In the rows, zero is written as 128.
These are runs of 8 systems, one row a step. Runs of the same system follow the same rule from any start.
path 1, vid (9 x 22):
[[ 92 111 114 119  62  90  68 147  82 148 112 141 156 156 171 124 114 150
  126  84 144  84]
 [122 166  82 100 100 153 146 129 108 187 128 150 101 128 119 123  92 185
   81 122 119 169]
 [126 172 145 120 127 128 118 105 176 130 106  98 135 120 110 146 144 128
   99 188 154 206]
 [159 108 163  93 119 135  73 169 124  87 133 113 111 120 115 104 142  66
  148 132 130 156]
 [190 116  95 107 185 151 143 162 118 137 167 130 120 138 105 143 152 118
  127 108 117 104]
 [140 133 124 144 181  85 141  94 126 146 119 142 127 128 172 168 154 142
  157 157 158 106]
 [ 99 101 168 132  94 138 108 125  60 117 108 127 128 133 162 153 113 146
  159 126 129 120]
 [118 139  88 115 100 139 163 170  99 125 126 117 153 145 118 135 142 175
  108 110 112 149]
 [159 136  90 125 111  88 125 104 154 133 110 122 130 143 131 121 135 140
  104 170 173 168]]
path 2, mol:
[[140 179  98  94 139  91 121 146 151 129 113 172  92 116 153 112 130 141
  111 119  86 140]
 [152 105 149 138 123 170 134  70 134 146 140 127 127 111 105 145  85 118
  131 145 141 149]
 [ 94 136 153 131 139 122 125 176 135 109 146 103 161 120 121 123 172 114
  157 113 136 135]
 [157 125 107 136 136 118 150 133 116 101 112 148  79 145 136 108 120 144
  126 128  98 103]
 [138 121 122 136 119 121 116  85 154 154 133 131 177 129 127 165 117 128
  121 128 144 115]
 [ 86 139 144 121 115 119 114 154 115 142 137 134 117 109 139  97 129 127
  155 111 139 142]
 [133 137 129 149 129 162 152 128 120 117 116 111 105 147 105 131 120 154
  101 138 105 120]
 [138 141 121 130 128  95 124 110 175 116 124 128 160 121 129 136 144 118
  125 141 136 143]
 [131 107 141 121 110 134 106 136 115 129 141 138 108 122 126  96 108 107
  148 111 133 121]]
path 3, Livam, 9 rows:
[[102 157 123 155  84 137 110  94 158 165 111 101  99 148  93  85  98 145
   71 168 185 162]
 [112 182 149  97 111 145  63 163 172 134 121 124 103 119 100  97 125  94
   86 120 104 154]
 [172 151 127  98 181 144 139 143 177 119 157 157 106  88 105 119 130  88
  136 117  77 149]
 [158 105 160 149 190 128 135 105 150 108 149 127 136 115 129 154 146  87
  172 134 126  92]
 [116  90 143 146 128 109 131 148  85  95 129 131 139 142 158 133 144 131
  176 101 123  74]
 [117 112  91 145 100 125 171 121  95 132 123 138 152 146 140 144 115 185
  124 107 117 109]
 [ 91 141 117 150  93 111 131  93 137 167 117 122 151 135 132 130 114 162
  110 144 173 146]
 [100 145 143 125  84 138 100 137 135 133 122 117 105 126 107  84 107 124
  108 135 143 163]
 [139 165 121 116 139 148 131 149 172 119 134 124 117 119  91 112 133 118
   97 124  94 150]]
path 4, zotuz:
[[ 98 136 166 152  95 128 191 120 102  54  80 126  82 107 144 105 114 159
  161 176  90 203]
 [146 102 125 161  71 140 120 121 195  68 127  84 197 157  64 117 130  99
   86 124 120 120]
 [122 144  78 106 120  73  94 152 168 173 161 167 125 119 131  59 127 110
  127  86 164 114]
 [125 154 161 139 171 172 101 104 114 177 130 145  48 126 126 130  92 127
  118 134 116  83]
 [ 93 151 168 123 151 146 146 139 131 112 133 131 173  92 136 184 149 137
  161 112  75 143]
 [145  90 118 143 102 117 184 127 126  70 133 139 124 113 120  87 114 126
  165 128 112 155]
 [121 105 122 179 114 122 123 111 160 124 138 107 151 158 102 104 127 119
  115 118 160  70]
 [ 83 160 118 121 114  98  96 141 127 164 125 156 123 124 157 109 121 146
  125  96 127 101]
 [119 149 145 134 126 168 138 100 129 147 121 142  99 111 118 138  86 145
  115 133  94 139]]
path 5, tego (9 x 22):
[[181 120  90  77 129 166 153 209 101 100 157 119 118 134  86 110 147 125
  118 101  93 168]
 [200 136  81 131 189  90 151  74 147 162 122 145 101 143 148 156 141 145
  116 178 167 126]
 [ 92 113 188 112 112 109  44 133  77 142 112 121 148 129 176 165 142 107
  169 126 164 113]
 [138 130 111  86 107 181 160 199  63 115 135 120 104 130 104 122 127 160
  117 112  87 183]
 [188 155  79 131 170  95 166  87 161 138 109 115 126 144 129 163 160 158
   97 196 165 169]
 [119 100 177 107 100  91  34 131 101 127 113 110 143 137 164 135 143  79
  163 142 188 130]
 [158 124 113  71 115 194 117 201  60 134 144 121  89 143  97 122 120 141
  102 101  97 153]
 [190 176  84 110 199 101 162  97 156 153 111 137 109 130 143 178 161 159
  101 187 137 168]
 [125  96 190 113 115  96  55 113  89 115 105 113 144 127 175 161 146  87
  182 160 184 146]]
path 6, Sodat (9 x 22):
[[ 91  97  98 136  97 162 196  96 144 197 201 143 208  81  92 123  84 151
  155  83 163 177]
 [ 29 164 144 201 139 108 172 131 132 158 131 116  60 131 126  31 129 166
  149 140 184 111]
 [ 61 159 162 190  66 123 106 110 185  78  79 117 151 148 113 114 107 142
   81 112  73  71]
 [115 135 118 126  89 137 149 111 215 130 172 161 183  75  85  92  85 102
  126  79  89 160]
 [ 87 126 152 187 169 148 162 111 169 158 179 134  90 103  92  56 106 105
  163 108 153  88]
 [ 43 134 170 195 119 112 131 141 152  98 126 129 148 131 131 102 133 130
  154  81  94  38]
 [ 84 113 126 165  80 118 180  95 166 107 141 170 175  92 126 106  78 146
  156  77  72 115]
 [ 63 116 137 200 116 142 193  86 164 158 166 125 154 106  94  82  94 145
  154 111 160 119]
 [ 25 146 149 200  88 106 145 132 168 122 132 122 134 127 111  49 117 142
  135  97 136  85]]
path 7, Dono (9 x 22):
[[120 138 124 129 166  96 103 114 160 189 164 151 140 110 140 118 133 103
  150 109 171  99]
 [ 86 136 172 142 136 153 128 131  86 134 120 144  81 117 148 125 104 141
  156 114  96 100]
 [108 151 124 147 126 134 175 130 151  99 116 116 174 126 116 165 147 163
  117 128  84 140]
 [127 110 117 153 105  82 142 102 167 107 129 135 145 120 129  89 122 116
  148 140 161 143]
 [106 119 146 149  95 154  88 130 129 143 136 115 120 142 104  99 101 114
  111 108 139  90]
 [109 181 114 118 149 125 131 147 163 149 138 148 122 113 123 124 133 141
  111 104  91 121]
 [131 135 150 148 144 127 150  82 156 119 124 146 115  99 132 132 107 122
  149 150 111 145]
 [101 112 165 152 113 143 122 137 137 101 138 104 159 126 111 128 138 108
  151 114 127 116]
 [120 134 102 146 131 114 152 149 150 113 141 137 124 134 117  90 134 135
  126  97 108  95]]
path 8, tego:
[[102 148 135 129 163 171 114 197  93 142 144 106 111 158 109 131 161 139
  110  87 105  61]
 [154 158  95 116 148  83 174 108 145 108 105 183 116 104 166 146 124 162
  136 137  71 147]
 [112  90 163 155  97 134 119  72 120 140 130 107 182 121 131 164 111 123
  157 146 176 142]
 [ 87 134 123 130 110 139 134 202 107 120 148  99 122 144 100  73 155 137
  127 101 142 133]
 [173 151  85 133 132 108 141 103 158 118 100 149  86 148 129 117 113 150
   83 149 102 119]
 [119 128 157 120 119 116  68  91 156 157 129 130 179 111 143 170 123  99
  136 127 149 124]
 [108 124 153 116 128 166 137 178 100 123 157 124  95 108 106  87 123 112
  155 104 116 149]
 [166 144 100 153 169 134 177 116 148 111 116 120 108 151 113 144 142 156
  103 154 106 111]
 [123 113 140 131 116  74  95 107 145 123 124 140 178 119 166 149 141 111
  160 124 149 113]]
path 9, Livam, 9 rows:
[[ 80 128 122 150  72 125 149 101 167 142 147 151 161 100 109  90  78 138
  130  94 119 145]
 [ 72 147 149 178 119 158 150 122 179 141 152 112 131 114  76  80 110 125
  119 112 130 120]
 [ 78 164 150 168 127 119 130 128 194 109 133 145 118 109 113  79 119 113
  127 101  89  88]
 [102 126 147 155 118 135 137 110 179 115 151 161 151  95 113 109  93 108
  148  77  75  88]
 [ 68 122 152 180 133 137 169 119 161 130 165 139 163 100 110 105 115 129
  165  83 110  85]
 [ 58 128 148 198 110 117 171 108 160 110 133 139 137 120 121  86 104 146
  151  96 105  75]
 [ 58 132 140 182  75 126 146 105 173 122 134 144 168 116 113  97  89 142
  127  81  95  88]
 [ 49 143 133 175  94 135 160 115 184 141 157 144 156 100  99  73  92 138
  133  80 111 108]
 [ 53 151 155 195 113 141 159 104 196 128 146 140 131 101  93  72  89 127
  131  96 100  93]]
path 10, vid (9 x 22):
[[112 127 182 119 126 134  11 126  85 166 108 119  94 153 159 144 122  98
  124 128 163  68]
 [127 169 116  69 148 161 145 183  86 144 136 167 112 103 144 166 129 168
  125  90  43 152]
 [165 127 107 142 151 111 209  86 147 103 115 114 147 116 126 160 149 158
  141 194 150 208]
 [123  76 166 138  84 113  67 144  97  93 115  82 153 159 131 116 151  90
  154 142 196 121]
 [151 134  76  82 129 141 105 197  82 155 145 143 104 156 123 116 134 145
   99  75 108  94]
 [165 170  92 116 172 107 150  77 148 178 111 149 121 120 149 180 133 167
  104 176 142 165]
 [104 112 199 117 101 129  81 118  89 113 106 104 134 112 153 152 131 104
  171 164 163 180]
 [147 118 107  96 124 164 143 218  76  99 145 107 120 148 100 114 158 138
  122  98 103 140]
 [199 137  60 120 169  83 154 105 155 139 122 131 137 152 137 157 162 150
  102 166 157 136]]
path 11, Sud, 9 rows:
[[ 92 136 204 113 139 150 131 124  64 118  99  88 145 101 160 202 164 143
  186 191 160 225]
 [176 107 100  90  95 126 154 216  76  45 103  76 126 164 111 115 186 142
  118 158 132 206]
 [252 112  40  86 137  80 103 112 145 134 113 124 142 176 134 159 156 122
   73 167 177 137]
 [151 126 140  70 146 100  29 115  77 206 126 134 119 137 183 173 141 102
  147 156 212 142]
 [142 154 160  68 167 188 102 191  28 142 113  97  75 142 137 183 166 144
  127 158 123 174]
 [212 148 106  93 177 114 167 137 121  81  93 101 136 136 137 205 196 149
  118 203 123 210]
 [204  70 111  82 110  64  87 128  82 105 112 111 158 146 169 155 169 100
  165 174 211 183]
 [187 109  92  63 134 146  67 195  29 171 128  94 109 184 136 162 166 135
  102 135 189 134]
 [192 181  95  67 192 120 110 131  89 171  91 123  99 149 165 224 177 168
   89 194 143 172]]
path 12, zotuz (9 x 22):
[[127  81 150 146  94 155 124 105  88 137 137 114  98 130 115  93  87 120
  153 140 176 142]
 [ 88 167 120 150 139 140 140 169 138 131 127  92 146 155 102 132 168 159
   97 118 124 107]
 [152 152 107 112 123  80 122 102 158 118 104 171 110 113 158 127 113 132
  124 138  99 142]
 [137  98 164 128 108 169  95 104 122 142 145 112 139 120 104 136  98  97
  135 128 152 136]
 [101 154 116 123 151 132 155 187 125 127 148 115 128 127 113 108 166 146
  136 110 125 135]
 [166 133 117 143 148 103 141  97 149 106 105 151  96 134 141 130 121 131
  124 146 105 107]
 [118 101 155 127 103 133  89 112 119 138 138 122 172 122 132 154 116 108
  148 112 147 118]
 [107 140 108 125 121 141 159 167 101 137 140 127 111 131 115  98 132 159
  127 115 128 145]
 [145 152 120 157 149 115 144  91 168 118 108 129 118 136 125 142 131 140
  107 157 117 114]]
path 13, Sud:
[[192  98  93 112 143 144 147 110 111 146 151 161  89 126 121 119  92 126
  132 119 118 123]
 [104 135 151 161 161 131 126 102 139 158 132  98 155 135 126 163 152 134
  135 147 171 107]
 [ 93 141 141 119 108 107 121 164  95 104 106 141 112 124 159 114 137 146
  150 115 103 134]
 [167 113 109 127 108 161 147 115 130 116 128 117 142 139  96 150 110 141
  100 132 108 145]
 [119 143 115 130 132  91 121 116 163 152 137 127 151 122 130 120 145 126
  132 140 172 149]
 [131 120 148 125 116 134  91 139 101 123 117 129  83 137 133 104 113 115
  129 127 132 113]
 [144 145 128 118 151 155 128 140 144 130 137 121 146 129 109 163 144 129
  108 120 101 125]
 [136 129 124 128 145  98 149 114 139 125 130 147 124 107 148 124 134 129
  159 143 136 154]
 [129  98 145 144 110 140 116 133 102 112 128 107 129 147 119 125 130 121
  135 129 148 115]]
path 14, Sodat (9 x 22):
[[101 125 100 120  55 133 107 101 114 166 116 167 178 131 150 160  69 174
   97  70  89  93]
 [ 75 175 133 131 135 154 181 102 148 188 150 138 127  80 112 124 105 165
  133 140 142 202]
 [ 87 154 177 183 130 123 134 124 167  90 107  91  87 133 104  76 145 113
  131 170 149 136]
 [138 116 124 140  88 125 103 148 178  73 128 121 155 141  94  98 123  97
  104  93  85  92]
 [146 120  95 124 146 130 144 114 164 166 177 172 142 104 113 114 101 116
  137  79 113 100]
 [ 70 136 166 166 159 131 136 110 119 163 143 139 115 109 147 125 122 132
  175 115 144  91]
 [ 71 127 160 163  92 127 154 135 120  80 108 123 145 122 136 122 127 151
  151 116  92 121]
 [124 116 100 162  97 124 182 102 165 108 137 130 159 125 102 105 106 149
  123 125 121 144]
 [ 94 130 122 164 113 114 123 107 165 162 150 122 139 128 108  82 115 122
  125 119 177 111]]
path 15, Dono:
[[143 158 142 176 189 143 146  78 126 134  87 104 116 165 139 214 149 172
   97 179 115  77]
 [111 104 144  97  76  60  89 142 113  86 108 146 199 107 185 153 146 115
  182 112 128 162]
 [143  87  89 133  82 179 177 153  82 129 155 110 107 149  77  77  94 155
  109 111 144 149]
 [131 187  99 142 168 103 109 111 176 175 114 104 124 158 122 146 167 149
   74 165 176 114]
 [135 126 169  85 100 108  57 119 107 113 101 163  95 102 174 126  99  92
  157 134 111 150]
 [153 117 123 106 131 207 159 164 104 123 159 103 146 126  75 153 128 134
  115 110  98 162]
 [160 143  95 145 195  79 166 127 161 124 133 119 121 138 135 124 183 132
  141 166 169 129]
 [143  82 160 131  97 120  68 103  82 116 103 136 114 145 165 144 102 108
  148 131 140  86]
 [114 135 100  93 108 156 133 184  94 152 149 123 166 130 116 150 139 159
  112  83 107 140]]
path 16, mol:
[[175 138  66 133 125  90 172 138 178  76 116 135 156 144 118 125 155 144
   99 129  92 132]
 [150  97 120 139 117  98  92  77 160 165 150 156 123 117 132  93  90  92
  143 124 181 108]
 [ 76 146 171 123 129 172  83 165  99 159 144 114 129 129 120 141 130 125
  131  90 118  91]
 [129 177 116 129 157 129 183 134 141 109 109 143 104 118 133 146 140 169
  118 142  69 153]
 [151  92 136 155 103 110 141  72 159 101 124 126 153 118 123 127 109 109
  149 156 152 153]
 [102 107 133 130 100 127  99 177 117 120 153 115 151 137 114  93 140 107
  144  82 142  97]
 [134 167  97 136 159 132 148 132 134 148 122 148  87 143 125 122 126 165
   94 119  95  91]
 [122 141 154 141 124 119 117  67 166 140 114 137 149 105 138 157 109 123
  131 155 135 148]
 [ 95 111 159 120  94 143 120 167 111 103 145 119 140 110 116 100 127 109
  162 103 123 151]]

Name the system that made each run.
path 17 (2 x 22):
[[108 158 167  59 122  88  78 174  79 114 100 163  80  90 197 116 144 114
  182 142 116 197]
 [193  77 106 125 114 214 186 130  62 110 136  94 130 157  81 167 110 164
  105 144 116 159]]
 -> mol
path 18:
[[ 65 152 164 185 120 141 168  88 174 128 124 107 160 108 108 133 119 146
  134 145 129 144]
 [ 91 127 153 157  84 106 126 152 163  62 114 125 125 123 116  66 127 107
  140 113 103 124]]
 -> mol
path 19 (2 x 22):
[[ 99 140 142 140 149  80 161 133 163  92 129 121 224 104 154 184 189 135
  175 123 116 139]
 [147  62 128 140  71 110 139  97  96 103 126 149 102 119 139  72  78 119
  171 135 160 153]]
 -> Sodat
path 20, 2 rows:
[[203 146  98  86 204 142 114 144 128 181 160 137  30 127 104  89 133  97
  114 159 170 151]
 [159 147 176 113 195 128  67 115  95 130  91 124  95 146 172 213 159 112
  135 165 114  84]]
 -> tego
path 21 (2 x 22):
[[127 105 102 126 110 112 181  75  45 180 112 138 122 125 175 163 105 202
  160 175 200 194]
 [ 92 155 132 138  75 134 112 144  90 132  77  55 122 177 119 132 155 180
   77 194 199 186]]
 -> Sodat
path 22 (2 x 22):
[[139 167 108 165 144  69 104 101 183 118  81 101 132 179 137 144 170 141
   77 177 163  95]
 [127 106 156  76  64 111  32 141 123 118 127 157 151 107 149 117  98  74
  146  92 114 136]]
 -> tego
path 23:
[[154 144 103  91 123 118  96 122 165 172 152 155 108 104 116  91 106 102
  114 127 152 168]
 [135 145 172 121 168 180 107 126 120 148 139 117  82 117 109 137 121 105
  132 144 124 130]]
 -> Dono
path 24:
[[127 112 158 173 136 195 135  98 155 137 148  86 151 138  69 147 113 115
  108 127 134  96]
 [ 75 172 121 139 140  73 144 160 172 120 133 154 133 105 148  89 156 136
  152 104 110 119]]
 -> Sud
path 25 (2 x 22):
[[187 123 156 105 110  87 100  88  93  64  49 146  32 129 187 123 110 116
  143 219 125 194]
 [193  54 108  82  75 185  95 156  86 128 164  83 230 146  84 188 132 104
  111  99 154 160]]
 -> mol
path 26, 2 rows:
[[120 109 157 185 105 146 176 129 158  40 119 112  90 129  86  60 111 112
  138 138  90 127]
 [135 111  99 158 115 100 128 129 208 100 155 133 195 136 100 108 136 102
  115  78 110  65]]
 -> Sud
path 27, 2 rows:
[[ 95 136 131 138  96  85 128 106 163 138 134 147 126  96 137  76 111 120
  154 137 167 171]
 [105 125 151 165 101 179 120 132 129 123 129 102  98 147  83  89 101 124
   99 119 123  98]]
 -> Sodat
path 28:
[[102 146 148  86  56 162  83 134 101 136 102 139 158 118 134 168  89 148
   99 103  79 160]
 [151 165 109 117 168 156 197 130 161 133 148 124 103  99  87 117 135 141
  118 161 120 207]]
 -> Sodat
path 29, 2 rows:
[[153  92 137 141 140 120 150 100 170 110 160 123 176 102 108 129 134  90
  168 133 152 149]
 [111  89 128 147 112 121 125 155  93 126 150 127 110 142 127  74 125 120
  160  98 162  90]]
 -> Sodat
path 30:
[[130 143 159  86 156 142  77 145 123 156 146 144 139 100 144 166 137  98
  146 107 110 130]
 [145 125 135 125 171 154 182 144 101 117 143 128  94 111 123 131 138 138
  162 142 115 159]]
 -> Sud
path 31:
[[121 101 128 137 154 158 134 145  77 179 164  82 145 150 112 143 157 139
  146 135 213 125]
 [104 161 112 121 113  77 116 167  92 111  83 138  91 152 176 115 152 170
  120 133 117 117]]
 -> Sodat
path 32 (2 x 22):
[[153 168 120  78 140 160 143  80 121 183 124 180  97  81 143 173  73 158
  113 142  83 196]
 [101 142 192 154 167 150 141 110 139 125 124  73 149 111 113 169 169 117
  157 187 176 181]]
 -> tego
